In the data rows, 50 means zero.
Some points, one per row:
np.array([65, 51, 78, 67, 54, 58, 51, 68])
np.array([42, 47, 66, 55, 58, 57, 42, 80])
np.array([16, 45, 25, 23, 46, 41, 50, 38])
np.array([60, 59, 75, 70, 43, 59, 57, 64])
np.array([63, 46, 56, 54, 48, 24, 51, 44])
np.array([20, 43, 22, 19, 55, 59, 47, 70])
np.array([65, 46, 73, 64, 64, 61, 46, 73])
np.array([41, 90, 46, 56, 44, 52, 56, 41])
np.array([70, 47, 70, 62, 44, 58, 57, 54])
np.array([56, 44, 65, 52, 59, 56, 43, 69])
np.array([58, 47, 27, 56, 43, 64, 17, 56])
np.array([65, 67, 69, 65, 62, 58, 57, 68])
np.array([22, 47, 29, 23, 49, 39, 52, 41])
np.array([31, 47, 30, 26, 46, 21, 43, 42])
np.array([57, 56, 32, 59, 49, 59, 36, 70])
np.array([13, 44, 21, 29, 48, 54, 46, 39])
np.array([60, 51, 57, 50, 46, 21, 45, 33])
np.array([70, 65, 77, 53, 48, 53, 57, 39])
np.array([58, 50, 71, 61, 71, 60, 58, 74])
np.array([60, 51, 47, 52, 75, 59, 56, 85])
np.array([59, 46, 61, 48, 45, 24, 56, 36])
np.array([11, 48, 22, 38, 45, 60, 41, 52])
np.array([63, 42, 79, 63, 49, 60, 44, 67])
np.array([18, 49, 29, 28, 46, 33, 55, 36])
np.array([63, 45, 73, 53, 58, 53, 43, 69])
np.array([63, 67, 75, 66, 50, 58, 58, 67])
np.array([67, 54, 73, 64, 46, 39, 61, 38])
np.array([53, 40, 43, 87, 47, 57, 53, 68])
np.array([64, 45, 67, 56, 48, 28, 53, 44])
np.array([70, 43, 41, 60, 48, 60, 52, 89])
np.array([50, 55, 43, 48, 27, 66, 61, 16])
np.array([55, 44, 70, 55, 50, 60, 45, 64])
np.array([74, 54, 65, 67, 44, 64, 60, 35])
np.array([16, 64, 24, 33, 60, 61, 57, 62])
np.array([45, 44, 22, 47, 53, 65, 38, 16])
np.array([59, 52, 68, 65, 50, 51, 41, 44])
np.array([56, 43, 24, 26, 55, 55, 56, 22])
np.array([61, 43, 53, 55, 72, 57, 31, 82])
np.array([65, 44, 79, 67, 42, 58, 50, 56])
np.array([61, 47, 68, 55, 70, 50, 45, 73])
np.array([65, 72, 69, 64, 62, 57, 58, 67])
np.array([64, 45, 53, 54, 43, 17, 53, 37])
np.array([55, 52, 74, 69, 44, 61, 58, 29])
np.array([58, 47, 62, 46, 45, 26, 57, 36])
np.array([30, 44, 31, 20, 44, 38, 58, 29])
np.array([65, 47, 72, 65, 49, 41, 50, 47])
np.array([81, 42, 60, 60, 59, 64, 56, 55])
np.array([61, 52, 58, 48, 45, 20, 41, 34])
np.array([64, 43, 24, 26, 56, 59, 57, 19])
np.array([56, 59, 36, 52, 36, 68, 65, 16])
np.array([34, 46, 34, 40, 51, 66, 51, 28])
np.array([45, 79, 40, 59, 49, 45, 62, 24])
np.array([72, 60, 72, 67, 56, 63, 55, 47])
np.array([34, 52, 50, 55, 79, 56, 53, 79])
np.array([52, 52, 39, 47, 50, 63, 62, 98])
np.array([29, 53, 24, 33, 63, 61, 60, 87])
np.array([68, 53, 78, 68, 49, 60, 54, 48])
np.array([63, 45, 74, 66, 45, 60, 38, 67])
np.array([19, 49, 26, 24, 49, 52, 54, 57])
np.array([60, 46, 64, 57, 46, 19, 46, 40])
np.array([66, 52, 57, 53, 50, 18, 52, 39])
np.array([16, 53, 32, 41, 46, 56, 55, 85])
np.array([16, 47, 25, 19, 50, 44, 52, 42])
np.array([13, 49, 23, 21, 49, 60, 58, 61])
np.array([63, 45, 53, 35, 64, 63, 47, 92])
np.array([19, 45, 28, 21, 45, 41, 40, 38])
np.array([65, 46, 35, 60, 36, 42, 35, 26])
np.array([63, 61, 64, 56, 64, 57, 51, 86])
np.array([63, 43, 74, 67, 47, 57, 48, 57])
Here are 23 more points, each followed by its number:
np.array([16, 45, 28, 41, 50, 50, 43, 32]) 0
np.array([41, 46, 23, 33, 39, 28, 55, 25]) 1
np.array([66, 45, 45, 63, 46, 24, 60, 33]) 2
np.array([63, 53, 76, 65, 42, 54, 60, 34]) 3
np.array([31, 56, 46, 36, 71, 45, 53, 91]) 4
np.array([69, 46, 71, 52, 43, 43, 40, 34]) 5
np.array([21, 45, 34, 46, 50, 54, 44, 34]) 6
np.array([64, 43, 71, 67, 41, 58, 33, 43]) 7
np.array([55, 46, 51, 50, 44, 23, 45, 36]) 8
np.array([44, 47, 41, 46, 49, 24, 38, 47]) 9
np.array([63, 54, 44, 59, 34, 29, 51, 26]) 10
np.array([32, 41, 28, 37, 37, 52, 32, 24]) 11
np.array([68, 45, 48, 67, 50, 64, 50, 86]) 12
np.array([61, 59, 68, 57, 50, 62, 56, 54]) 13
np.array([61, 43, 36, 70, 41, 44, 42, 24]) 14
np.array([27, 50, 28, 59, 67, 64, 47, 69]) 15
np.array([21, 42, 28, 39, 47, 59, 44, 36]) 16
np.array([22, 54, 31, 37, 47, 55, 56, 35]) 17
np.array([70, 44, 65, 58, 41, 53, 44, 49]) 18
np.array([66, 41, 55, 56, 42, 55, 43, 30]) 19
np.array([13, 47, 25, 41, 42, 51, 57, 28]) 20
np.array([68, 46, 77, 67, 44, 54, 47, 57]) 21
np.array([69, 41, 72, 67, 63, 62, 44, 42]) 22
Which two of these numbered points are nearest to each point below by angle, seen from the average point of the first points? Their numbers follow each, nearest first.
np.array([73, 61, 47, 38, 33, 44, 70, 28]) > 10 2
np.array([65, 48, 76, 44, 36, 53, 40, 33]) > 5 18
np.array([64, 45, 66, 48, 60, 60, 38, 85]) > 12 21
np.array([53, 53, 48, 51, 30, 63, 58, 20]) > 19 14
np.array([13, 44, 34, 36, 40, 66, 55, 27]) > 20 17
np.array([49, 43, 40, 72, 53, 49, 45, 22]) > 14 19
np.array([36, 44, 39, 53, 48, 16, 51, 31]) > 9 8
np.array([42, 48, 20, 53, 45, 71, 59, 67]) > 15 16
np.array([55, 75, 40, 63, 42, 30, 56, 34]) > 10 2
np.array([46, 46, 32, 37, 41, 34, 55, 26]) > 1 11
np.array([68, 57, 76, 60, 42, 54, 60, 37]) > 3 13
np.array([62, 49, 76, 60, 54, 54, 42, 72]) > 21 13
Here are 23 other points, each followed by its number:
np.array([20, 52, 18, 60, 68, 65, 48, 67]) 0
np.array([62, 76, 54, 68, 57, 53, 62, 74]) 1
np.array([58, 47, 49, 52, 70, 64, 61, 93]) 2
np.array([61, 46, 71, 64, 46, 27, 58, 42]) 3
np.array([68, 45, 43, 39, 73, 58, 33, 82]) 4
np.array([62, 44, 78, 69, 49, 57, 50, 65]) 5
np.array([65, 44, 78, 68, 43, 59, 51, 55]) 6
np.array([62, 48, 73, 66, 44, 40, 52, 34]) 7
np.array([58, 62, 74, 71, 42, 59, 56, 66]) 8
np.array([70, 61, 73, 61, 43, 46, 59, 38]) 9
np.array([56, 54, 64, 60, 50, 59, 60, 90]) 10
np.array([50, 48, 51, 51, 46, 22, 35, 28]) 11
np.array([63, 61, 65, 61, 49, 67, 61, 52]) 12
np.array([62, 45, 73, 65, 55, 60, 29, 56]) 13
np.array([32, 41, 27, 36, 39, 53, 30, 32]) 14
np.array([63, 39, 22, 38, 51, 64, 57, 41]) 15
np.array([65, 46, 77, 68, 62, 60, 43, 52]) 16
np.array([12, 42, 25, 33, 57, 61, 48, 73]) 17
np.array([33, 43, 31, 18, 42, 34, 59, 27]) 18
np.array([65, 57, 58, 55, 64, 60, 54, 78]) 19
np.array([63, 50, 59, 61, 61, 59, 54, 89]) 20
np.array([72, 55, 82, 54, 50, 54, 53, 46]) 21
np.array([54, 46, 69, 47, 58, 56, 42, 70]) 22
Which two of these numbered points are nearest to each point below by angle, seen from the average point of the first points? Their numbers follow each, nearest first.
np.array([25, 44, 19, 17, 44, 61, 60, 69]) > 17 18
np.array([66, 60, 74, 66, 49, 50, 57, 43]) > 9 21
np.array([56, 49, 70, 55, 56, 49, 41, 64]) > 22 13
np.array([33, 42, 35, 34, 42, 53, 36, 33]) > 14 18
np.array([43, 48, 15, 56, 42, 64, 64, 63]) > 0 15
np.array([56, 59, 66, 49, 59, 59, 56, 69]) > 19 10
np.array([69, 38, 14, 35, 49, 65, 61, 31]) > 15 18
np.array([63, 66, 67, 63, 44, 54, 54, 47]) > 9 12
np.array([30, 46, 29, 21, 42, 38, 58, 31]) > 18 14
np.array([65, 66, 20, 53, 29, 50, 39, 47]) > 15 14
np.array([41, 44, 60, 55, 44, 20, 46, 30]) > 11 3
np.array([14, 45, 27, 30, 51, 49, 51, 62]) > 17 0
